Each path is a new rotation, seen through one point. The rows after it are directions, each followed by how far the rotation turns it, in degrees a step (0 if it stays put).
Each turn is a multiple of 5 degrees from 10 to 175, or 0.
Each row of a path follows its step; steps can be skipped.
path 1
step 0: [ -3  13 -13 -29 -28  23 -11   6  -7   0  -5  13 -21   6 -51  10 -29  11
  -5 -13   7  -7  -6  -5  41 -14   1 -38  -6 -11 -10  26  13   5 -14  -7
   9 -16 -39 -11  32  -3  -6 -17  -2   6  13  -7   1  34 -41 -20 -33 -23
  14  -7  10   5   6  20 -15  42  14  11  -4 -32   7  38  -5  30   2  -6
  23   8   6  -2]
step 5: [ -1  -1   6 -24  -3  -4  -1 -23   7  15 -27   8 -41   8   7  15 -24  24
  -5 -29 -17  -1  -1  25 -20   4 -23 -27  -4 -32   8  35 -11  10  11  -6
  21   6 -18  -9  -1  22  27  -2   5  49  35  -3  -2  15 -22 -17  12   2
  -5  14 -17  12  20  12 -17  43  42  16  13 -15 -10  -4 -12 -17  -7  27
  46   2   4  -7]
step 6: [-13  23  -9 -41 -13   4 -10 -28  -4 -17 -14   4   1 -26 -10  -1 -12  12
 -17  -2  -2  -1   0 -10  22 -24  10 -20  14  -4   9  -8  12  38  14  29
  34 -30 -25   7  54   4 -17  -4  11   7 -10 -17   2 -19  -1  -8 -29 -13
  24   5   0   0  12 -35 -31  12  -6   3  -9   5  37  19  18  14  45 -38
  17  19  -2  18]
step 15: [-28  22 -17 -13   6  -6 -15   5  17  14 -19 -26 -12 -16   4  12 -15 -43
  22 -10 -18  -4  -1   1  29 -18   3 -32  -3 -22   1  44  44  -6 -14 -25
 -25 -18 -26  23  19  -8  -2 -15 -37  10   0  20  -8   2 -15  15  -9 -15
   6  11  28   9  15  26  24  20  -1  31  -5 -32  -2  11  12   2 -19  13
  38 -12  18 -15]
step 20: [  7  17 -14 -30  -2 -26  14 -17  -4  20 -29 -16  15  -4  -5  37 -10  -2
  46 -26 -32  17   7 -10 -37   1  -1 -20  -2 -28  -8  21  19  18   7 -15
  16   9 -31  24  19  -6   2  -4 -23  35   9  29  23 -15   4  17 -14  -3
 -28   1 -13 -18   6   5 -19  46  21  25 -18  -2 -13 -26 -12 -11  20  -6
  14 -17 -12   3]
step 21: [ -8  10 -29 -34  14   9 -13 -17 -12   6   3   1  -9 -14  31  -6 -17 -38
 -15 -13  12   8   5  13  35 -26  -2 -12  26  -4  12  16 -15  14 -10  11
  20  -8 -31 -13  19  -2 -37 -22  -5  12   1  16 -20 -11  13  16  -1 -45
  27  16  12  10  19   8  12   5  12   5  -4 -16  44  11  21 -14   3   6
  61  34   0  -9]
step 24: [ 16  28 -25 -11  -6  -9  12 -18   3  11 -15  17 -16  23  14 -30  12  53
 -37  -7  12   6  -3   8  -1 -19 -16  -9  -4 -21  -6   9  -6   6  -2 -10
 -36 -13   1  -5   8  -3 -10 -14 -43   4  11  15   5 -32 -28   2 -19   5
  21  -8  27  -3  -2 -45 -23   9  -4 -13 -20  42  38 -10  21 -12   8  -1
  33  -5  35  -6]
Directions:
[-5  3 -2 -4  1  2 -4 -5 -2 -2 -3 -5  9 -3  5 -4  3 -3 -5 -2 11 -3 -4  6
 -1  1  3  8 -3  3  4 -7 -1  2  8  5  0  2  0 -2  6 -2 -4 -9  8  7  4  0
  3 -2  2  4 -1 -1  0 -2 -1  7 -3  1 -2 -7 -4  3 -5 -2 -7 -3  7  6  1  2
  5 -2 -4  4]	145
[  1   0   1 -10  -6  -4  -7   8   2   2   2   2  -2  -5   0  -7  -6  -4
  -4  -4  -1   1   8  -4  -1   0  -2   0  -3   3   4  -2   3   0   3   1
   7   0   4   6  -3   6  -9  -5   0   3  -2   5   2  -6  -2  -4  -1   3
   5   2  -3   7  -6   2  -1  -5   8  -5  -1  -5   2   3  -3  -5  -3  -2
 -10  -1   2   1]	70
[  1  -2   6   4   4   4  -1   7   0  -2  -2   7   3  -1  -1  -2  -2   3
   3   3   2  -1  -4   0   4   7  -7   2   3   6   6   0   1   3   8  -2
   2  -7   2  -3   3   2   2   1  -3   0   1  -8   4   3   0  -1  -8  -6
   1   7  -8  -2   2  -3 -15  -2  -3  -4  -3  -1  -1   4   0  -1  -3  -2
   3  -2  12  -3]	65
[-4 -5  2 -3  1  4 -2 -5 -6 -1  1 10  1  0 -3  5  0  0 -1  8  6  2  0 11
 -2 -4 -3  4  1 -6  8  7  1 -1 -2 -5  5  4  4 -4  2  0  4  3  5 -5  2  5
  5  2 -4  2  5  9 -1  2 -7  2 -8  1 -1  0  2  4  4  4 -2  2 -3 -7  3  1
 -3 -5 -3 -6]	125
[  2  -1  -4   1  -3   0  -1   7   1   0   0  -3   3  -9   1   0   3   7
   2   2   0   2   1  -2   7  -3  -1   0  -3  -7  -1  -2   2 -12  -2   4
  -7  -5   1   6   6   3   2  -2   1   1  -1  -6  -1   7   0   1  -9  12
   6  -6  -2  -1  -4  -3   2  -2   5   1   4   2  -2   8   7  -4  -1   3
   8   1  -2  -4]	45
